In the data rows, the value 500 means zero.
Every row has a hidden score. In each pair, how much higher is the second row's than the first's? 20 means about the same, 40 much higher and 0 much lower. The score is a weighted sum of the row's numbers plus the product of two more (or one squared), each taken from its middle value.
429 & 387 & 416 & 494 & 517 & 499 & 528 & 421 & 383 & 625 \\
563 & 552 & 684 & 500 & 423 & 370 & 515 & 632 & 634 & 410 \\ 8
413 & 457 & 497 & 581 & 531 & 441 & 437 & 490 & 440 & 529 \\
408 & 385 & 403 & 517 & 535 & 521 & 506 & 368 & 437 & 570 \\ 22
440 & 463 & 422 & 523 & 558 & 432 & 498 & 506 & 395 & 517 \\
501 & 493 & 452 & 518 & 480 & 442 & 480 & 544 & 467 & 501 \\ 19
602 & 615 & 566 & 460 & 581 & 577 & 445 & 576 & 566 & 488 \\
589 & 633 & 592 & 514 & 419 & 526 & 429 & 505 & 595 & 444 \\ 16
401 & 389 & 379 & 599 & 524 & 659 & 582 & 269 & 455 & 717 \\
562 & 535 & 658 & 286 & 322 & 293 & 561 & 713 & 601 & 452 \\ 2
404 & 408 & 402 & 555 & 530 & 521 & 506 & 402 & 454 & 559 \\
590 & 538 & 674 & 282 & 403 & 373 & 561 & 732 & 618 & 441 \\ 13
615 & 626 & 540 & 464 & 486 & 555 & 517 & 544 & 574 & 397 \\
493 & 494 & 429 & 535 & 522 & 429 & 421 & 514 & 401 & 442 \\ 16
381 & 404 & 404 & 519 & 511 & 511 & 588 & 407 & 418 & 630 \\
583 & 688 & 902 & 315 & 363 & 217 & 595 & 756 & 572 & 454 \\ 3
595 & 562 & 468 & 489 & 527 & 486 & 461 & 520 & 530 & 460 \\
386 & 341 & 366 & 413 & 615 & 633 & 560 & 464 & 397 & 575 \\ 26
569 & 575 & 661 & 419 & 381 & 344 & 567 & 672 & 653 & 464 \\
462 & 497 & 471 & 577 & 418 & 391 & 432 & 489 & 447 & 559 \\ 33
407 & 445 & 449 & 528 & 514 & 502 & 534 & 530 & 404 & 500 \\
540 & 577 & 740 & 413 & 295 & 295 & 554 & 671 & 625 & 477 \\ 6
505 & 527 & 467 & 513 & 514 & 474 & 432 & 475 & 497 & 427 \\
604 & 550 & 671 & 293 & 492 & 394 & 492 & 659 & 543 & 396 \\ 13
440 & 417 & 416 & 444 & 409 & 370 & 582 & 501 & 441 & 485 \\
582 & 582 & 559 & 403 & 521 & 590 & 432 & 545 & 530 & 484 \\ 26
390 & 441 & 409 & 559 & 466 & 383 & 477 & 455 & 448 & 570 \\
427 & 429 & 426 & 502 & 520 & 411 & 428 & 461 & 411 & 572 \\ 19
587 & 603 & 634 & 466 & 490 & 534 & 552 & 606 & 571 & 450 \\
608 & 573 & 555 & 399 & 566 & 549 & 500 & 606 & 520 & 422 \\ 21
574 & 538 & 478 & 512 & 428 & 514 & 426 & 515 & 553 & 401 \\
435 & 402 & 470 & 455 & 575 & 422 & 525 & 557 & 423 & 523 \\ 24
571 & 553 & 677 & 489 & 486 & 430 & 527 & 622 & 642 & 485 \\
589 & 613 & 526 & 500 & 507 & 571 & 505 & 556 & 517 & 436 \\ 29
370 & 286 & 418 & 480 & 648 & 755 & 590 & 360 & 403 & 728 \\
544 & 523 & 473 & 559 & 568 & 489 & 358 & 475 & 513 & 489 \\ 14
573 & 601 & 534 & 601 & 477 & 558 & 478 & 475 & 541 & 446 \\
533 & 522 & 440 & 502 & 572 & 509 & 439 & 523 & 386 & 425 \\ 19
381 & 380 & 430 & 539 & 484 & 530 & 599 & 409 & 413 & 628 \\
629 & 584 & 672 & 432 & 526 & 424 & 439 & 598 & 542 & 403 \\ 10
369 & 420 & 402 & 507 & 507 & 415 & 553 & 490 & 378 & 486 \\
586 & 548 & 619 & 418 & 496 & 419 & 515 & 566 & 534 & 403 \\ 4
382 & 348 & 406 & 486 & 504 & 576 & 574 & 415 & 378 & 588 \\
643 & 617 & 535 & 441 & 523 & 595 & 493 & 559 & 519 & 389 \\ 25
584 & 542 & 448 & 494 & 628 & 595 & 426 & 584 & 498 & 452 \\
613 & 631 & 573 & 425 & 570 & 554 & 449 & 574 & 611 & 466 \\ 15
398 & 404 & 434 & 485 & 486 & 416 & 520 & 481 & 387 & 510 \\
373 & 430 & 430 & 574 & 451 & 491 & 517 & 340 & 438 & 628 \\ 21
502 & 496 & 454 & 539 & 575 & 513 & 451 & 526 & 578 & 495 \\
529 & 536 & 457 & 514 & 513 & 561 & 476 & 530 & 507 & 461 \\ 16
359 & 322 & 447 & 583 & 617 & 839 & 583 & 287 & 503 & 905 \\
520 & 472 & 413 & 497 & 565 & 578 & 550 & 586 & 470 & 391 \\ 13
399 & 390 & 392 & 481 & 489 & 526 & 570 & 446 & 370 & 518 \\
619 & 624 & 610 & 400 & 446 & 402 & 416 & 566 & 545 & 447 \\ 20
595 & 573 & 564 & 365 & 577 & 595 & 380 & 587 & 527 & 425 \\
390 & 430 & 391 & 563 & 494 & 469 & 499 & 413 & 420 & 512 \\ 21
438 & 459 & 495 & 580 & 512 & 414 & 426 & 483 & 459 & 528 \\
571 & 511 & 435 & 472 & 518 & 586 & 472 & 538 & 568 & 533 \\ 36
584 & 565 & 680 & 381 & 410 & 378 & 498 & 595 & 621 & 451 \\
629 & 570 & 554 & 377 & 593 & 554 & 380 & 526 & 504 & 464 \\ 34
589 & 557 & 722 & 437 & 369 & 288 & 529 & 680 & 653 & 481 \\
400 & 392 & 396 & 436 & 459 & 569 & 563 & 367 & 411 & 611 \\ 29
610 & 629 & 646 & 484 & 464 & 497 & 522 & 552 & 582 & 420 \\
601 & 559 & 520 & 502 & 526 & 601 & 427 & 464 & 559 & 457 \\ 25
478 & 523 & 462 & 536 & 517 & 534 & 514 & 524 & 527 & 396 \\
400 & 425 & 374 & 562 & 482 & 403 & 524 & 389 & 382 & 545 \\ 4
444 & 475 & 507 & 523 & 463 & 417 & 432 & 469 & 497 & 510 \\
393 & 454 & 410 & 561 & 438 & 380 & 514 & 428 & 414 & 527 \\ 26
613 & 597 & 513 & 533 & 531 & 540 & 434 & 507 & 590 & 472 \\
574 & 496 & 436 & 500 & 585 & 603 & 435 & 552 & 470 & 422 \\ 21
477 & 428 & 484 & 477 & 559 & 470 & 463 & 540 & 447 & 468 \\
515 & 538 & 475 & 643 & 509 & 451 & 421 & 440 & 536 & 448 \\ 21
579 & 522 & 472 & 495 & 558 & 545 & 383 & 496 & 484 & 396 \\
608 & 602 & 554 & 406 & 527 & 512 & 421 & 546 & 517 & 387 \\ 19
607 & 669 & 626 & 581 & 481 & 438 & 447 & 459 & 614 & 429 \\
591 & 558 & 680 & 450 & 467 & 446 & 538 & 628 & 636 & 408 \\ 22
584 & 580 & 659 & 515 & 456 & 491 & 543 & 576 & 594 & 430 \\
526 & 522 & 489 & 528 & 518 & 516 & 439 & 481 & 471 & 487 \\ 25
426 & 470 & 466 & 569 & 586 & 415 & 353 & 472 & 398 & 425 \\
533 & 529 & 733 & 495 & 404 & 364 & 617 & 678 & 670 & 549 \\ 24
623 & 546 & 534 & 320 & 552 & 587 & 419 & 570 & 481 & 452 \\
597 & 635 & 659 & 506 & 460 & 474 & 462 & 595 & 611 & 459 \\ 11
554 & 535 & 657 & 310 & 377 & 421 & 579 & 678 & 608 & 506 \\
524 & 521 & 449 & 547 & 576 & 475 & 373 & 532 & 485 & 448 \\ 24
360 & 424 & 425 & 630 & 450 & 447 & 594 & 432 & 409 & 571 \\
582 & 614 & 577 & 432 & 590 & 649 & 440 & 560 & 526 & 464 \\ 21
444 & 400 & 416 & 401 & 521 & 441 & 500 & 535 & 339 & 540 \\
622 & 652 & 579 & 498 & 551 & 524 & 364 & 523 & 557 & 507 \\ 28
590 & 563 & 501 & 576 & 532 & 544 & 432 & 478 & 531 & 467 \\
390 & 411 & 387 & 503 & 455 & 464 & 518 & 425 & 395 & 560 \\ 14
380 & 438 & 419 & 566 & 510 & 422 & 509 & 454 & 427 & 521 \\
599 & 572 & 469 & 494 & 509 & 522 & 450 & 530 & 544 & 389 \\ 18
609 & 635 & 594 & 476 & 485 & 535 & 458 & 529 & 556 & 444 \\
408 & 379 & 382 & 498 & 516 & 416 & 540 & 451 & 370 & 484 \\ 19
584 & 562 & 670 & 476 & 361 & 393 & 514 & 623 & 637 & 393 \\
377 & 383 & 412 & 464 & 533 & 656 & 544 & 344 & 488 & 664 \\ 31
425 & 486 & 514 & 622 & 477 & 444 & 479 & 475 & 477 & 526 \\
580 & 571 & 625 & 462 & 414 & 437 & 592 & 608 & 663 & 380 \\ 29
537 & 542 & 532 & 497 & 590 & 595 & 456 & 550 & 583 & 502 \\
602 & 585 & 559 & 481 & 524 & 550 & 441 & 509 & 584 & 444 \\ 13
435 & 401 & 377 & 529 & 502 & 466 & 473 & 414 & 487 & 543 \\
380 & 340 & 373 & 423 & 544 & 513 & 590 & 478 & 431 & 573 \\ 32
602 & 629 & 598 & 465 & 523 & 535 & 451 & 530 & 560 & 509 \\
536 & 507 & 503 & 517 & 513 & 542 & 439 & 507 & 420 & 402 \\ 14
592 & 548 & 505 & 477 & 539 & 543 & 379 & 453 & 541 & 457 \\
431 & 393 & 401 & 408 & 595 & 477 & 508 & 561 & 385 & 524 \\ 27
418 & 400 & 459 & 480 & 528 & 465 & 530 & 516 & 385 & 453 \\
471 & 459 & 496 & 480 & 552 & 442 & 452 & 534 & 429 & 493 \\ 17
526 & 499 & 454 & 451 & 555 & 486 & 413 & 529 & 456 & 517 \\
549 & 542 & 468 & 548 & 543 & 507 & 405 & 522 & 486 & 388 \\ 15
599 & 595 & 638 & 291 & 430 & 426 & 475 & 630 & 550 & 441 \\
379 & 352 & 392 & 493 & 571 & 665 & 574 & 351 & 436 & 731 \\ 32
591 & 639 & 576 & 525 & 460 & 557 & 467 & 523 & 585 & 465 \\
548 & 541 & 509 & 528 & 533 & 591 & 415 & 495 & 538 & 474 \\ 17
370 & 410 & 452 & 590 & 503 & 637 & 514 & 320 & 541 & 739 \\
495 & 488 & 455 & 536 & 519 & 435 & 520 & 515 & 436 & 480 \\ 19
627 & 599 & 556 & 376 & 595 & 590 & 373 & 566 & 481 & 509 \\
403 & 506 & 434 & 674 & 423 & 428 & 558 & 428 & 461 & 476 \\ 7
408 & 377 & 419 & 439 & 486 & 529 & 517 & 398 & 435 & 624 \\
602 & 611 & 582 & 488 & 449 & 486 & 526 & 522 & 658 & 469 \\ 22
621 & 599 & 657 & 449 & 460 & 389 & 485 & 608 & 638 & 455 \\
603 & 577 & 530 & 511 & 531 & 549 & 461 & 539 & 552 & 453 \\ 29
596 & 583 & 569 & 495 & 554 & 562 & 402 & 565 & 536 & 492 \\
622 & 599 & 544 & 489 & 570 & 534 & 482 & 558 & 571 & 487 \\ 18
627 & 552 & 594 & 334 & 437 & 451 & 506 & 588 & 541 & 432 \\
431 & 432 & 448 & 536 & 467 & 403 & 479 & 451 & 402 & 459 \\ 14
630 & 634 & 637 & 388 & 415 & 423 & 519 & 529 & 577 & 433 \\
565 & 681 & 552 & 673 & 451 & 538 & 384 & 423 & 668 & 476 \\ 25
584 & 591 & 464 & 565 & 580 & 601 & 436 & 507 & 537 & 436 \\
604 & 596 & 676 & 405 & 325 & 387 & 511 & 578 & 606 & 447 \\ 10
390 & 354 & 467 & 542 & 551 & 755 & 613 & 298 & 495 & 732 \\
550 & 582 & 689 & 508 & 359 & 422 & 644 & 648 & 693 & 463 \\ 18
613 & 582 & 486 & 471 & 504 & 535 & 462 & 533 & 534 & 437 \\
372 & 432 & 445 & 621 & 498 & 360 & 481 & 412 & 437 & 541 \\ 12
403 & 374 & 417 & 488 & 527 & 598 & 544 & 369 & 445 & 546 \\
616 & 635 & 627 & 459 & 433 & 436 & 559 & 567 & 553 & 377 \\ 19
590 & 555 & 526 & 463 & 557 & 571 & 408 & 529 & 542 & 405 \\
396 & 410 & 396 & 476 & 520 & 450 & 498 & 455 & 385 & 583 \\ 22
555 & 496 & 477 & 482 & 578 & 498 & 341 & 506 & 507 & 432 \\
563 & 518 & 610 & 335 & 394 & 359 & 615 & 697 & 661 & 452 \\ 29
609 & 581 & 593 & 387 & 501 & 507 & 472 & 565 & 505 & 463 \\
521 & 503 & 478 & 537 & 527 & 556 & 466 & 510 & 489 & 447 \\ 18
456 & 497 & 532 & 551 & 515 & 503 & 456 & 478 & 474 & 506 \\
593 & 594 & 489 & 569 & 502 & 587 & 540 & 497 & 556 & 411 \\ 32
496 & 458 & 470 & 457 & 588 & 521 & 456 & 523 & 437 & 499 \\
563 & 581 & 464 & 565 & 538 & 630 & 461 & 535 & 520 & 420 \\ 28
499 & 492 & 437 & 583 & 541 & 489 & 497 & 494 & 439 & 401 \\
499 & 515 & 479 & 579 & 518 & 462 & 469 & 482 & 515 & 478 \\ 16
519 & 516 & 448 & 455 & 535 & 419 & 440 & 501 & 494 & 430 \\
614 & 604 & 551 & 453 & 499 & 548 & 458 & 550 & 564 & 411 \\ 20
595 & 537 & 444 & 502 & 488 & 578 & 498 & 492 & 526 & 446 \\
604 & 602 & 502 & 508 & 506 & 543 & 444 & 547 & 563 & 449 \\ 19
